(in the rows, 128 means zero)
One turn sends every row of this set to another row. A few are shown first. Where does it send the rows asked after them?
tubet: [139 148 158 149 118 145  98 100 111 128 149  86 103 121 114 135 126 114
 134]
mero: [ 91 163 132 142 143 116 106 112 138 114 126 174 131 128 104 128 135  90
 125]
Mal: [134 142 122 136 149 120 125 112 130  80 104  94 176 107 111 115 132 131
 123]
Kato: [100 177 134 143 144 119 114 116 137 109 114 138 142 113 110 138 157  95
 124]
Seru: [128 117 123 141 125 126 145 157 105 169 153 121  84 131 136 120 125 114
 133]
zoge: [ 92 133 122 154 156 120 107 100 144 101 128 172 136 122 102 127 101 104
 117]
tesoz: [123 115 130  99 127 104 122 124 108 117 119 178 122 152 107 105  95 138
 136]
zis: [128 178 133 122 130 113 120 127 123 103 109 115 157 122 110 113 163 109
 135]
mitek: [128  95 115 147 135 130 145 148 106 159 157 126  89 131 134 117 100 121
 127]
zuvis: [126 129 124 136 151 134 162 164 119 152 146 113 105 106 155 140 135 105
 133]
mog: [134 146 158 147 113 140  93 103 111 137 156 109  93 132 112 127 119 107
 136]
Ver: [135  87 113 152 142 133 149 144 108 147 149 100 100 118 139 123  98 133
 123]
difi: [129 129 154 152 119 142  92  96 113 131 161 118  92 134 109 125 100 110
 133]
lor: [115 168 132 118 122 104 110 129 123 117 124 168 135 142 103  98 141  96
 137]
gil: [140 132 153 155 127 147  98  95 115 119 151  82 110 120 114 134 109 121
 130]
lave: [135 121 151 157 126 147  93  92 115 122 157  99 103 126 110 127  93 121
 129]
nuf: [102 128 118 158 165 128 113  95 146  85 120 133 154 105 106 136 106 119
 111]
Runum: [113 126 117 129 140 109 106 112 130 100 131 178 139 144  99  91  94 110
 130]
bokid: [117 164 132  98 122 106 119 141 112 124 110 175 127 138 117 110 140 124
 147]
Nuz: [145 121 128 110 142 120 139 117 112  92  94  96 158 114 117 128 117 165
 128]
zulav: [119 122 123 135 149 131 158 162 119 156 153 136  95 117 151 134 121 101
 133]
lika: [129 154 141  91 114 103 129 138 102 130 108 160 121 146 111 114 142 128
 145]
tomel: [107 157 128 154 158 127 121 104 141  92 112 114 160 100 110 145 142 114
 116]
gode: [125 105 111 123 155 121 126 112 123  87 109 145 156 119 117 111  80 158
 129]
sizi: [138 105 118 151 139 135 156 148 108 149 143  80 106 109 141 129 124 131
 125]
geval: [124  99 114 146 164 136 163 153 125 138 149 115 111 106 151 135 100 118
 124]
Kag: [136 135 119 116 150 122 136 124 121  86  93 103 170 102 123 124 121 159
 130]
kem: [127 110 112 143 155 119 115 102 135  79 121 133 165 122 104 100  88 133
 121]
Salu: [128 117 119 144 160 138 165 156 122 141 144 100 113 102 154 143 120 115
 126]
leval: [140 158 140  97 125 112 138 134 105 112  92 111 145 124 118 126 156 145
 137]
beb: [115 122 119 109 136 107 117 126 119 110 120 189 129 140 111 101  92 137
 139]
sebas: [119 102 116 143 157 133 158 155 123 150 155 138  98 118 148 131 100 111
 129]
Lusa: [135 124 124 143 129 130 151 158 104 163 145  94  97 117 141 128 139 119
 130]
duf: [132 173 133 104 131 112 133 138 112 108  94 123 153 115 124 123 159 138
 142]
gafi: [132  95 122 111 144 115 129 110 114  95 110 141 142 132 111 111  79 161
 127]

gode goes to Kag
mero goes to zoge
zis goes to lor
Where do these go?
lika goes to tesoz
tubet goes to mog
zuvis goes to zulav
Lusa goes to Seru

One turn sends every row of this set to another row. A few are shown first. Where does it send the rows asked after them?
Pufef: [137 120 129  88 145 149 130 155 141 109 127 134 160 149  96 115 116 140
  93 132 139 129 123 156]
mim: [134 120 117  92 137 162 127 147 152 108 124 130 164 139  90 125 115 131
 112 127 140 118 130 147]
Mudop: [134 161 137 101 126 118 117 152 107  82  96 122 157 149 120 149 127 169
 124 139 140 112 103 104]
Dide: [112 120 169 180 149 137 138 174 111 126 135  97 132 105 117 132 116 147
 156 111 132 139 107 141]
rinog: [124 121 142 149 106  96 124 110 103 155 131 124 120 118 158 106 155 140
 135 121 165 137 163 118]
Tep: [117 121 175 163 157 106 140 177  91 134 138 113 112 120 128 118 120 153
 137 115 119 154 113 146]
riluz: [130 123 145 160  99 119 113 115 112 143 126 103 143 105 147 112 154 152
 145 121 180 129 144 120]
soluv: [166 155 162 161 132 137 129 134 152 169 143 123 160 135 116 113 125 156
 148 136 102 103 102 141]
kebib: [153 159 149 159 133 135 135 122 161 177 134 128 148 131 119 116 137 133
 148 124  92  92 120 128]
datol: [110 133 144 154 139 117 146 163 101 146 129 115  93 109 123 127 126 115
 169 113 100 129 151 113]
Sato: [138 121 125  76 143 131 134 154 132 116 130 148 144 155 102 106 114 132
  94 131 130 136 137 154]
busu: [112 126 158 147 150  99 148 174  88 142 135 126  91 124 134 112 127 132
 141 114  99 145 137 124]
sutar: [134 117 157 159 110 109 116 119 103 142 135 109 142 118 151 106 145 163
 135 127 181 139 135 130]
vuduk: [114 153 132  97 131 103 131 131 112  91 100 144 132 167 133 162 123 145
 115 131 133 118 123  95]
Mide: [144 154 149 154 138 119 143 117 154 181 140 150 128 150 136 117 135 128
 139 124  86 105 129 129]
vobet: [127 119 155 149 109  94 119 116  95 149 134 123 124 124 158 102 144 157
 130 123 174 145 148 128]
nimub: [125 155 136  95 128 111 124 142  99  84 107 136 139 167 132 150 116 165
 118 140 140 120 106 103]
ruro: [159 149 170 156 136 125 137 134 142 171 157 136 145 154 130 112 109 165
 138 140 106 116  96 147]
rog: [124 125 136 154 100 109 119 112 111 151 122 114 131 104 147 114 160 140
 147 120 166 124 160 113]
kemep: [134 128 106  86 130 158 130 142 148 115 126 139 148 138  90 124 117 115
 117 128 130 114 147 137]
Kes: [133 125 111  71 134 138 136 145 139 121 126 150 136 148  99 113 120 119
 107 131 122 126 150 143]
Fol: [111 158 126 102 132 113 126 134 121  93  85 137 145 153 128 162 140 139
 118 125 128 110 125  92]
Lin: [109 127 147 175 136 144 142 162 115 133 128  99 117  95 113 140 120 125
 176 109 117 120 129 125]
bak: [147 152 162 149 136 114 142 124 144 179 156 154 129 164 137 114 115 143
 132 129  95 117 120 137]
zav: [124 160 130 103 129 118 120 145 119  85  83 122 159 138 118 156 139 152
 124 130 135 105 114  95]

bak goes to soluv
Fol goes to nimub
Where do these go?
vobet goes to riluz
Dide goes to datol
Kes goes to Pufef

One turn sends every row of this set to another row. A few are shown first. Where does it send the rows asked after them?
poma: [121  60 113 144 136 177 145 122  53  90 100 146 130 167 134  93]
Muboz: [120  80 103 121 129 158 155  98  87 109  98 170 133 179 151 108]
Rik: [151  78 108 141 150 137 150 122 114  50 104 148 116 146 192 109]
Mut: [167 125 112 138 137 166 188 128  76  71 100 151 136 145 127  85]
tul: [157  89 125 130 147 175 155 113  72  47 124 136 131 144 118 127]
lof: [178  94  84 160 140 142 178 118  56 118 114 127 100 105 126  92]
datag: [153  63 122 159 166 122 162 173 123 106 109 130 108 153 154 117]
Mufi: [187  63 127 126 141 156 161 101  89 116  93 127 138 126 138 128]
zuv: [121  71 153 152 135 160 148 101  89  97 129 143 128 147 110 119]
Duno: [169  67  92 126 135 115 176 132  92  62  91 149  83 148 166  98]
Lona: [186  78 110 144 145 116 142 164 110  99 100  98 115 141 129 113]
zude: [166 137  94 156 148 141 159 107 103 106 109 136 111 133  91 100]
sose: [174  56  95 137 178 136 151 163  88  87  91 141  92 170 131 133]
Rab: [161 130 149 163 151 144 152 129  83 121 110 144  98 116 126  93]
Nomib: [124  83 122 168 159 156 156 114  95  90 113 144  81 172 173  86]
dofod: [176  88 141 142 157 121 117 138 101  99 141 143 105 112 129  99]
Zavis: [137  85 118 135 170 146 135 113  90  90 101 181 137 140 182  92]
fifus: [125  80  97 175 164 159 132 151  71  63  92 131 108 152 143  81]
Gupo: [151 118  91 107 173 134 169 140 111 130 113 142  78 145 136 119]
Fiv: [159  90  93 149 139 142 154 112  70 117 147 191 108 137 131 138]
sakal: [166  95  93 141 172 101 150  87  88 120 122 171  97 146 113 113]
kudi: [137  84 101 105 133 140 110 140  98 107  96 106 108 125 152 107]
Mamu: [156  92  97 131 159 121 186 157 114  93  79 146  64 138 132 114]
lanub: [136  48 105 112 139 155 158 133  80 109  93 114 118 135 135 145]
dubo: [145  60 105 148 134 144 163  88 119 108 115 178 128 127 113 101]
vapa: [169 108  76 135 180 115 166 162  84 110  97 144 126 167 130 125]
zevi: [129  86 148 118 151 118 130 135  91  69 131 136  87 134 121 109]
pel: [135 123 103 153 156 134 140  85  65  79  86 137  76 140 141 102]
nibod: [185 126  71 165 156 145 156 131 122  86 115 159 101 154 113 115]
mago: [133  87 146 152 157 128 171 111 117 107 122 170 134 151 121 133]
ber: [140  84 121 171 158 152 149 122  83 102 105 204 129 125 143 123]
Fes: [120  85  85 171 148 159 148 126 106  50 109 166 102 162 142  99]
begos: [157  73  98 149 170 110 115 149  71  87 101 105  94 145 154  87]
kos: [157 101  96 141 122 111 131 102 123 112 129 171 121 139 117 119]
mil: [159  63 120 147 158 146 136 144  93  76 114 142  65 185 155 107]
Kego: [149 117  75 173 153 138 120 119  67 110 102 132  86 113 152 104]
zif: [192 110  85 126 132 137 162 133  93 121  90 118 124 145 108 102]
mufep: [150 116  89 133 155 152 160 122 110 117 152 151  96 146 133 152]
ked: [166 104 146 112 151 170 119  93  80 110 104 134 112 142 138 112]
zug: [139 104  79 140 137 167 171 173  70  88 117 139 129 139 128  96]
zulo: [172  83  78 133 130 161 156 148 105  83 132 109 115 110 125 108]
luti: [156 134  75 152 150 102 141 127 106 117 110 148 124 154 136 131]
Takof: [134  48  86 145 175 110 137 126  79  90 106 154  78 151 155  86]
gasi: [185  90  75 124 140 142 154 141  99 133  97 137 110 177 160 108]
sariz: [136 107 124 141 150 129 138  75  81 116 130 141 105 136  99 101]
pudiz: [134  82 100 149 146 130 165 118  30  67  89 138 117 135 128 111]
temif: [120  75 111 156 156 158 187 100 101 101 107 166 123 149 144  70]
nugo: [113 109 128 147 143 119 137 165  76  84  81 134 103 124 139 102]

sose goes to mil
ked goes to Rab
Where do these go?
sakal goes to nibod
Duno goes to Rik
dofod goes to Kego
poma goes to zuv

One turn sends every row of this set to another row. A few are shown first. Where does it send the rows asked after them?
keval: [ 98 133 142 204 111 112  97 185 132 153 124 135 160 131 123 112 128 124
 137 156 177 144 121 154 177  99 127 144 120 124 123 127 124 133 104 118
 115 112]
vago: [116 114 127 113 101 143 182 141 178 117 120 156 119  93 120 107 120  84
  88 161 128 130 107 168 146 151  73 172 127  94 153 126 139 115 125 155
 115 124]
rutak: [114 133 154 194 135 102 139 147 132 111 129 146 116 127 104 110 101 126
 113 146 141 118 125 167 172  82 124 168 136 150 144 147 139 124 110 166
 139 107]
Pibov: [ 73 127 128 128 121 115 148 128 154 178 111 161 153 114 114 113 132 106
 115 123 146 115 125 157 132 127 101 161 109  97 136 158 114 130 134 171
  91 143]
vep: [ 88 135 105 141 123  96 156 161 171 174 133 153 146 115 138 111 105 119
 114 161  81 149 116 152 161 162 128 178 106  82 130 169 125 119 161 133
  87 105]
Pil: [151 118  93 160 111  78 158 154 122 136 135 142 181 140 126 102 150 120
 135 158  87 146 134 174 139 122 143 132 129  70 142 141 131 145 129 137
 121 149]
sinu: [139 125 152 175 118 104 111 190  98 133 119  98 127 146 141  98 147 137
  94 182 124 148  93 141 165 132 122 188 135 102 136 137 147 137 168 108
  93 116]
Givib: [124 141 104 123 102 109 146 165 148 139 132 149 153  84 154 100  87 135
 113 134 104 101  73 155 134 142 118 156 124 142 128 150 121 147 167 133
 120 119]
Bepo: [105 124 148 142 129 112 191 130 150 132 130 154 161 104 109 110 125  91
 115 171 114 145 135 140 136 102 127 146 121 102 144 111 139 151  90 151
 159 117]
Nata: [139 103 183 160 114 105 137 147 121 117 129  83 125 136 147 100 129 126
  85 163 126 137 112 174 142 108 112 195 144 100 128 149 147  99 146 125
  99 124]
dovi: [ 75 123 118 158 153  97 123 202 130 135 153 163 141 127 120 119 141 110
 151 143 110 158 116 121 156 133 132 145 128 123 173 123 163 135 127 121
 129 105]
Nom: [ 98  82  96 177 112 105 134 167 140 130 120 153 117 136 127 102 164  79
 123 160 147 143 139 161 145 133 116 137 141 101 154  99 159 134 148  88
 115 107]
vor: [111 105 113 117  90 136 166 159 183 131 107 148 121 115 132  82 137  91
  72 163 149 121 105 176 133 162  84 169 130  97 153 135 139 125 152 156
 106 145]
fupom: [109 125 158 173 124 117 108 187 120 107 126 131 111 127 124 120 111 129
  78 135 160 125 103 146 167 102 121 148 114 164 151 126 122 138 115 129
 144 119]
fofer: [122 109 109 146 122 102 179 173 125 111 144 168 183 118 110 119 145 120
 113 191 129 119 128 196 136 147 126 159 127 139 156 115 134 149 116 110
 159 136]
budat: [156 130 119 204 104 104 126 164 133 133 154 121 139 168 151  75 140 111
 117 170 139 130 121 183 163 118 134 173 144 100 129 167 129 125 120 130
 104  82]
lolo: [137 111  94 117 110 107 128 171 169 173 144 177 138  99 136  84 119 117
 118 155 157 112 130 169 144 167 109 208 118 138 125 128 133 135 145 135
 141 124]
gofi: [152  94 135 117 128  99 164 129 118 131 130 125 138 130 149 105 169 101
  79 157 109 113 158 177 133 135 100 164 130  86 119 124 126 157 129 114
 133 129]
zuvov: [100 127 116 143 115  86 116 202 112 106 157 118 136 119 175  90 163  97
 110 152 110 121 118 153 136 132 126 126 148 120 141 140 151 150 190  98
 127 120]
vede: [123 123 150 179 129 127 136 169 109 125 114  96  95 128 126  92 118 112
  69 150 141 122 101 132 187  97 116 144 140  97 150 111 138 154 146 146
 109 112]
Denip: [129 113 152 188 106  84 113 170 122 146 167 129 139 154 124  79 144 104
 101 188 185 132 134 150 168 123 131 172 145 110 132 147 136 120 143  96
 112 114]
zutod: [113  93 143 180 105 107 117 189 131 118 134 120 155 119 120 108 125 134
 128 153 160 161 135 205 165 136 128 175 123 132 138 140 108 106  96 127
 129 109]
kol: [127 143  87 138 107 125 162 165 149 119 149 152 169  83 140 112  90 111
 126 131 115  99  75 182 125 141 128 157 113 140 147 141 114 131 144 132
 130 123]
guka: [ 85 132 134 126 130 114 109 150 102 130  98 117 119 118 135 105 165  95
 127 143 116 130 122 112 129 113 101 137 147  85 127 132 156 153 142 133
 120 107]
Genil: [109 135 123 146 115 100 154 120 156 155 132 171 169 111 123 109 145 100
 140 109 138 137 133 178 134 119  96 155 115  92 134 161 123 118 142 161
  94 149]
buse: [ 87 106 136 121 158 129 130 183 113 134 147 142 109 117 127 110 132  87
 131 162 156  99 131 138 143 115 119 164 135 134 147 104 148 167 159 121
 161 100]
nefa: [123 146 121 116 145 115 143 169 115 128 132 116 160 112 163 114 130 114
  97 173  76 108 116 153 142 120 124 179 114 104 126 115 150 153 106 146
 169 132]
rade: [143 113  96 115 114 106 138 149 139 151 145 152 140  85 140  91 137 102
 111 148 142 107 135 188 140 168  99 224 120 116 114 130 126 124 151 124
 127 129]
rezod: [113 155 110 135 130 110 162 158 152 150 142 141 138 109 147 105 115 106
 118 163  68 147 116 156 158 149 123 195  96  83 129 165 125 122 167 165
 119 107]
Vela: [129 140 154 181 135 134 145 164  98 114 108  84 136 103 139  69 124 129
  87 139 135 128  85 161 156 116 114 194 135 123 147 123 128 157 116 158
 126  90]

guka goes to buse
Givib goes to Pibov
Where do these go?
vago goes to kol
fupom goes to keval
rutak goes to zutod
Bepo goes to fofer

